Named moves, each a turn or a mirror, and the order they were made in; the first pair answered
J:
[  0   4   8   7   1   7  -4   4  -3  18  16  -9   4 -11   4   1   5  10
 -11   5  12 -28   4  -7   4  11  -7   1  -3 -11  -4  -3   5  11  -1  -3
  11   4  -9 -14  -8]  ->  [  0   8   4  11   3  19 -10  -2   5  14  13  -6   3  -7   4   0   5  13
  -4   5  16 -20  -1 -13   0  10 -11   1  -4 -10  -1   0   2  14  -3  -4
  16   2  -8 -11   0]
[ 4 -5 -1  0 -2  0  3 -2  3 -2 -1 -1  4 -4 -1  6  0 -5 -5 -1 -7  1 -2  1
  9 -2  0 -3 -6 -2 -1 -1  0 -4  2  0 -2  1  3 -3 -5]  ->  [ 3 -4 -3  2 -1  6  0 -5  7 -4 -2 -1  5 -2 -2  6  0 -2 -1 -2 -2  7 -4 -5
  4 -3 -2 -1 -6 -4  1  0 -2 -2  1 -1  0  1  5 -1  0]
[ 12  -7   6  10   1   6  12  -8  -5  12  15   9 -14  -3  -9  -7  10 -20
  -5   8  -6 -10   3   7  13  -4  -7   9   2 -15   1  14   5   6   1  14
 -11   2 -11  -3 -12]  ->  [ 13   0   3  15   4  24   4 -14   4   4  11  11 -14   3  -5  -7   9 -14
   5   7   1   5  -3  -4   5  -7 -12   9   1 -13   4  17   0   9  -2  11
  -3  -1 -11   3   1]
[  4  -3   9   0  -4  -4   1   6  -5   4   2  -4   3  -1   0  -5   5   6
  -1   0   4 -10  -2   8   2  -1   3  -1   0   6   5   1  -4   6  -6   8
   1  -1  -3   4  -7]  ->  [ 5  0  7  5 -3  6 -3  2  1  0 -1 -3  0  4 -1 -6  5  9  4  1  8 -2 -6  1
 -2 -2  0 -1  0  6  5  2 -5  9 -8  6  5 -3 -3  5  1]
H:
[ -2   5 -12  -3  -2   3  -6   4   5 -14  -6   9 -10   6  -5   6 -13 -12
  -4   3  -1  25   2  -4   6  -7   4   3   0  -3  -6  -1   4 -10  10   0
  -9  -5   5  12   6]  ->  [  1  -2  11   4  -5 -15   1  18  -8   4   2  -4   7   0   1   0   0  -9
  -7   6   5  -6   5  15  11  -5  18  -1  -1   2   5  -4  -2   0   1   9
 -12  -6   6  12 -10]
[ -6   8 -27   1  -9   0   7 -13  -4   0   9  15  -9  14   1  10 -16  -3
 -14   2  -7   2  -1  -7   7   5 -10  -7  12  -1 -11   6  15   4   8 -15
  -3   8  -3  -4   7]  ->  [ -3   1  -9  -5 -18 -13  16   0 -17  -3   0   9  -1  19  -6   0  -8   6
 -20   0 -18  -6   0   9  17   2   9  -6  13   5   3   1   5   0   5   0
 -17   3   3  -3  -2]
[  1  14   7  -4   1  15 -10   3   3 -14 -10   2  -1   8  -1  -6   6 -11
   1   0  -7  -4  -9   3  -3 -20  -1  10   8  -1  -3   0   3   0   2   8
  -5   0  -4   1 -12]  ->  [  0  14  13   3   3  12 -11   5   2  -2  -2  -3   4   2   4  -5  11 -11
  -1   3   0 -15  -8   5  -6 -16   1   6   9   1  -2   0   5   7  -2   9
  -2   0  -6  -1 -16]
[  7  10  12  12  -3   1  -5 -12   6   0  -2 -13  -5  -6   8   4  10  -3
  -5  -2   3  -7   2 -10 -13 -14  11  -3  10  11 -11 -15  -8  10 -11 -18
  11   3   1  -3  20]  ->  [  5   7   9   4  -7   3  -2 -12   7 -13 -10  -8  -7   1   2   0   5  -1
  -5  -6  -7   6   0 -10  -7 -21  13  -1  11   9 -11 -15 -11   0  -8 -12
   6   1   1  -3  28]
W:
[-1  1  6  3  0  2  0  5 -5  5 -1  2  0 -4  2 -3  1  1 -2  0  1 -2 -1  4
  1 -3  8  3  3 -1  2 -7 -2  1 -4  5 -3 -1  3  2 -5]  ->  [-2  0  4  0  0  0  2  6 -6  4 -1  3 -2 -5  1 -1 -1 -2 -3 -1  0 -1  0  5
  3 -3  7  1  3 -3 -1 -7  1  0 -1  5 -4  2  0  0 -4]
[-10   9  12   5  14  18   2   0 -11   0  -1  -2   9 -13  19  -1  -2  -3
 -16   3   4  -8  -5  11   7  12  -9  -8   3   2  12   8 -10  10  -5  -6
 -13  20 -11  -9 -10]  ->  [-10   9  15   1  11  17   2   0 -14  -2  -5  -2   9 -10  17  -4  -2   1
 -17   0   2  -6  -6  14   8  11  -6  -7   1   3  16   7 -13   7  -6  -1
 -16  14 -11  -7 -12]
[-1 -2  0  6  1  7 -1 -4  8 -3  2  5  0 -4 -4 -2  3  3  4  3  3  4 -3 -6
 -7  3  1 -1  2  1  2  0 -1  8  4 -2  0  2 -4  5  6]  ->  [ 0 -4  2  3 -3  8  1 -2  7 -5 -2  3  1 -2 -6 -4  3  5  4  3  2  5 -4 -4
 -5  0  2  1  2  1  4 -2 -3  7  3  1 -2  0 -4  5  4]
[ -1  -5  -9 -20  -2 -10   7   6  -1 -14   5   7   1 -19 -10   5  13  -6
  -1   1   8   1 -11  -9  12  17 -15  -3  19 -13 -18   7  14   0  -1  -6
 -11   5   3 -21 -15]  ->  [  0  -1 -10 -10   1  -3   0  -1   6  -5  11   3   4 -20  -2   6  14  -2
   0   4  18  -2 -12 -12   7  23 -20  -8  17 -10 -17  11  11   8  -4 -11
  -2   6   4 -18 -12]
Then:
Each pair is two moves apart.
[  3  -4   0  -3   4  -4  -1   9   0 -15  -7   4  -3   9 -11   1  -3  -5
   2  -3   4   9  -2   5   2  -7   6   4   4  -4   1  -4   5  -2   0   5
  -6  -4  -2  -5   6]  ->  [ 4 -1  4 11  9  1 -7  4  4 -2  2 -1  3  4 -2  0  1 -2  3  0 19 -2 -4  2
 -6 -2  2  0  5  0  4  1  3  8 -6  2  4 -5  1  0  6] | H then J
[ -1   8  -2   0 -11   5  15  -3  14  -7   7   5  -2  -6   1   0  -6  -5
  -7   7  -8   6   9   1   0  -2  -3  -5   9   8  -8  -6   8  -3   7  12
  -3   4  -1 -11  -1]  ->  [  1   5   8   2 -13   2  16   2   9  -5   7  -1   4  -5   1  -5   1  -1
  -9   6  -6   1   8   7  -1  -5   1  -4   8  11  -1  -9   1  -2   3  19
  -6   1   1  -8  -4] | J then H
[  0 -10  -1   1  -1 -20  -2   3  -6 -20   7 -11   2   2   3   9  -4  -5
  10  -1  -6  -4   9   8  -9   7  18   2  -1   5   6 -11   3 -14   5  19
 -12   8   3  -3  -6]  ->  [ -1  -6 -14  -1   1 -11  -4  -5   2 -25   4  -5  -7   2   3  14 -12  -9
  15  -1  -3  10   8  -3 -11   5   9   3  -1   2  -3  -8  10 -18  12  11
  -7  10   2  -3   1] | H then H
[  5   1  10   0   8 -10   2   8   0  10   8   0  -1  -5  -3  -7   0 -11
  -4  -3   7 -13   5   7   1  -9   7   3  13   2  -2 -11   9   5  -7   6
   1  -1  -2  -4  -9]  ->  [  4   0   7  -9   4  -6   6   9  -1  -5  -4   6  -7   4 -10  -9  -2 -11
  -1  -6  -4   3   3   4   5 -15  10   8  12   3  -2 -12   6  -4  -4  10
  -5  -3   0  -4  -2] | H then H
[ -2  -6   9  -1  -2 -16   3   8  -8  14   9  -5  10  -7   2   2   7  -1
 -13   1  -5 -21   5  12   6  15   3  -8   1   6   6  -1  -4   4   5   1
  -9  -6   2  -5 -14]  ->  [  1   1   2   4  -4  16 -10  -3   5  -9  -5  -2   3  13  -2  -2   9  14
   7  -5  -3  12  -8  -5  -5   4   1  -2  -4  12  16   7 -20   6   1   8
  -6 -16   9   5  11] | J then H
[ 14  -5   3  -4  10 -12   3   8 -11   7   0  -4  -1   3   5   5 -11   7
   4  -1   6   4   1 -12 -17  -1   0  -3   1   3   2  -5  13  14   0   1
   8   4  -1  -5  -2]  ->  [ 14  -6   6  -8   7 -13   6  12 -15   3  -4  -6  -1   5   0   1 -10   8
   5  -2   3   5   1  -9 -14  -6   5  -1   1   4   8  -7  10  11   1   7
   3   1   1  -2  -4] | H then H
[  8  10   0  13   7  20 -13  -3  12 -10   3  12  -3   0   1   2  -3  -8
  19  -2  15  16  -1 -16 -15 -13  -8   4   3  -5 -11   3  10   3  -5  -2
  17  -1  -3  -5  17]  ->  [  2   2  -1  -5   5 -11   6   9  -1  -6   6  16  -6 -12  -5   9 -11 -23
  -3  -1  -4   3  12  -3   3  -9  -4   3   5 -13 -23  -4  25 -12   6  -6
   4   5  -9 -15  -2] | J then H
[  5  -4  13   7  -2  -6   3  10  -5   2   5  -1   4   2   2  -5   4   5
   6   1   8 -11   2   6   3  -2  11   1   1   3   7  -2   0   2 -12  11
   0  -4   3  -1  -4]  ->  [  3  -3   0  -3  -3   3   3   6   0 -15  -6   6  -8   8  -5  -4  -3   5
  10  -1  -2   9  -2  -1   6  -7   7   4  -2   0   4  -1   0  -7  -7  12
  -4  -5   3   0   5] | H then H
[ -4  -2 -14   2   0   5   2  -4  -3  -5  -9  -2   1 -10   2  11  -3   8
  -1  -1   4   7   0 -10   6   1  -1   7  -7  -1  -8   2  14 -10   1   7
  -6  -3  -5  -3   7]  ->  [ -3  -1 -12   5   1   3   0  -5  -3   1  -6  -4   2 -12   5  12  -3   6
  -3   2   6  -1   0 -11   5   4  -4   3  -8   1  -9   2  15  -6   1   5
  -4  -1  -6  -2   7] | J then W
[ -6 -11 -15 -11 -13   1  -2   6  11   0  -1  -2  -2   7   4   8   5  13
  -2  -4  -8  12  -5   8  11  -3   8   5  -8  -2   0  -6 -17  -5   4   0
  -1  -3  -5  10  -1]  ->  [ -9  -5 -22  -5  -7   6  -7   1  18   7   7   0  -3   2  10  13   2   8
  -1   0   1  12  -3  -1   6   2  -1   4  -9  -6  -7  -2 -11  -1   6 -11
   9   1  -7   9   0] | H then H
[-11  11  -8   1   8   6  -3 -14  -3 -16   9   5  -6   6   7   7 -13   9
 -10  -7 -13  23 -13  -7   5  10  -1  -8   9   9   9  13 -13 -17   3   0
 -10  13   1  17  -1]  ->  [-11  13  -4  15  14   4  -8 -17   0   2  24  -1   1  -5  14   9 -11   6
  -9  -4   1   5 -11  -7  -1  14  -4 -14   9  10   6  16  -9  -5   1  -7
  -2  15   0  17  -8] | H then H
[  1  -2   1 -16   2   6  -8 -14   7   2  -6   6  -4  -4  -4   4   6   2
   3   0 -23  -1   9   8   3  19 -18 -11  -6  -8 -13   8   7  17  10 -20
   0   6  -9   2  -2]  ->  [  4  -3   5 -19  -4  14  -9 -13   7 -10 -16   6  -3   7  -7   0   9  10
  10  -2 -25   9   2   8   3  12 -11  -9  -8  -6  -1   8  -4  16   7 -10
  -5  -3  -6   6   6] | H then J
[  6   1   7  -9   9   2   2  11   5   8  -6  -2  -3 -17  -7  -9  -2 -24
  -1   4   5   2   3  -1   6   4   0  10   5  -1  -4  -2  14   5  -7   1
 -12  -2   1  -2 -20]  ->  [  7   0  10  -9   3  14  -2  11   7  -3 -14  -3   0  -7 -10 -16   3 -15
   9   1   4  12  -5  -1   5  -4   7  13   3   3   3  -2   4   6 -12   9
 -16  -8   5   2 -13] | J then H
[ 10 -15  15  10   5 -16 -15   0   1  21   0 -26  21  -3  -3  -1  11  10
 -23  -9   1 -27   9  12   2   2 -11 -14   3  13   2   8   7  18  -1  16
   7  -3   5   0  -3]  ->  [ 12 -14  16   6  -1  -4 -15   0   2  -1 -15 -22  19  14 -10 -10  12  21
 -13 -14  -5  -8   2  12   1 -11  -3  -7   4  16  11   8  -4  14  -5  30
   1 -12   9   6   9] | J then W
[  6   9  -2  13  10   9  -8 -13   9   3   3   8   0  -4   6   5  -5  -7
   5   4  22  -2   0  -6 -11  -2 -10   1   4   6  -2   3   8  10  -2   2
  18   2  -4   1   9]  ->  [  2  -4   8  -9  -3 -12  12   4  -9 -14 -14  10  -3   6  -8  -6  -4  -6
  -4   0  -7   4   2  12  10 -11  10   6   7   8   7  -7   2  -9   1  17
 -10  -3  -3  -1   2] | H then J
[  6  -1   6 -16 -14  -7   1   6  11 -16  -7   3   3   4   2   2   7  -4
  11  -5  -6  -2   8  14  -2 -10  12   4  -8 -11  13   4  -1   5  -6  -5
  -3   7   3  -5  -8]  ->  [  6   2  -1 -17 -11  -4  -1   3  16 -19  -8   7  -1   4  -1   4   3  -6
  14  -7  -5   5   8  10  -3 -11   7   4  -8 -13   9   5   4   4  -5 -10
   1   8   4  -6  -4] | J then W
[  8   4   3   1   9  -3 -11   2 -18   5  11  -6  10   3   7  -9  10  -6
   6   8  21 -15   1  -4  -1  -5  -1   5   1   5  -1   7   2   6 -14   0
   4  16  -8   0   1]  ->  [  6   0   9  -9   4 -10  -4   8 -24  -3   3  -2   5   8  -1 -16  11  -5
   4   4   9 -12   1   2   6 -12   9   8   3   6   3   1   1  -1 -13   7
  -5  11  -6   1  -2] | W then W
[ -3   8  -3   9  11   0  -4  -3   6   9   8   2  -5 -10   7   4   2  -9
   3  -3  10  -9   3  -6  -4   6 -12  -1   2  -5  -7   4  15   6   3 -11
  14   4  -7  -2   1]  ->  [ -2   5  -7   2   3  13  -5  -8   7 -12 -10   5  -9   8   0  -3   1   4
  11  -8  -1  19  -7  -9  -1  -1  -8   3  -1   0   4   4  -1  -3   2   0
   4  -4  -3   4  14] | W then H
[  1  12  -4   1   0  12  -7  -5   9 -14  -5  -4  -8  19  -3  -8  -1   8
   8   4   0  22  -8  -4  -3   0  -4  -6  -2   0   5   0 -10   1  10  -1
   4 -10  -3   4  22]  ->  [  5  15   0  14   5   9 -10  -7  10   7  10 -11  -2   6   8  -4   3   5
   5   6  16   1  -6  -1  -9   5 -11  -9  -3   1   2   1  -5  12   6  -7
  13  -4  -4   1  14] | H then H
[  3   9   4   7  -1  -2  -5   6  -1   5   0 -21   7  -2   1  -7   3   1
  -4   0   9  -3   2  18  -2   7  -5   6  -8  -6  11  -7 -11   2   1   6
 -12 -18 -12  -8  -4]  ->  [  2   9  -4   1  -4   4  -5   5   1 -10 -11 -14   0   5  -7  -7  -3   1
  -1  -2   0  15   0  13   1   1  -6   9  -9  -6   8  -7 -10  -4   4   7
 -17 -18 -13  -5   3] | H then H
[ 11   4  -1   8  10  15 -11  -3   9 -12  -6 -13   3   0  -2  -7 -14  -9
  11  19  16  15  -3 -12  12  12  -4   0   5  -2   6 -13   1  -1  -8 -14
  18   2 -10   8  -4]  ->  [  9   0   3  -8   4   3   1   8  -1 -23 -14  -8   0   5 -12 -12 -14 -11
   5  17   1  18   1  -2  22   4   6   5   7  -2   7 -19   2 -13  -6  -4
   3   2  -9   6  -7] | H then W
[  6   8   2 -14  14  -1   7  -4  -8   4   3 -13  15   6   2 -12   4   4
  -1   4  -3 -12   9   0   6   5   5  -5   6   6  23  13   9   6   4   4
  -2  -2  -7   2   2]  ->  [  4  10  -7 -17  18  -4   6  -6  -5   7   5  -9   9   0   4  -7  -3  -3
  -3   6  -3 -12  12  -4   8   9  -3  -7   7   2  12  15  18   3   7  -5
   2   4 -10  -2   1] | H then J
[ -4   2   5   6   8 -25   5   5  -7  19  10  11   2 -15   5  15   1 -14
  -5  12   7 -37  13   9   8  -5  -3  -8  13 -10  -4  -2  20   1  -3   2
   5   5  -3 -11 -10]  ->  [  1   4   3  -3  -3   7  -1  -3   1 -26 -22  15  -7  21  -9  -1   4  10
  20   4  -4  12  -2   0   7 -24   8   3  10  -2  15  -2  -6  -5  -9  25
  -7 -13   6   2  18] | J then H
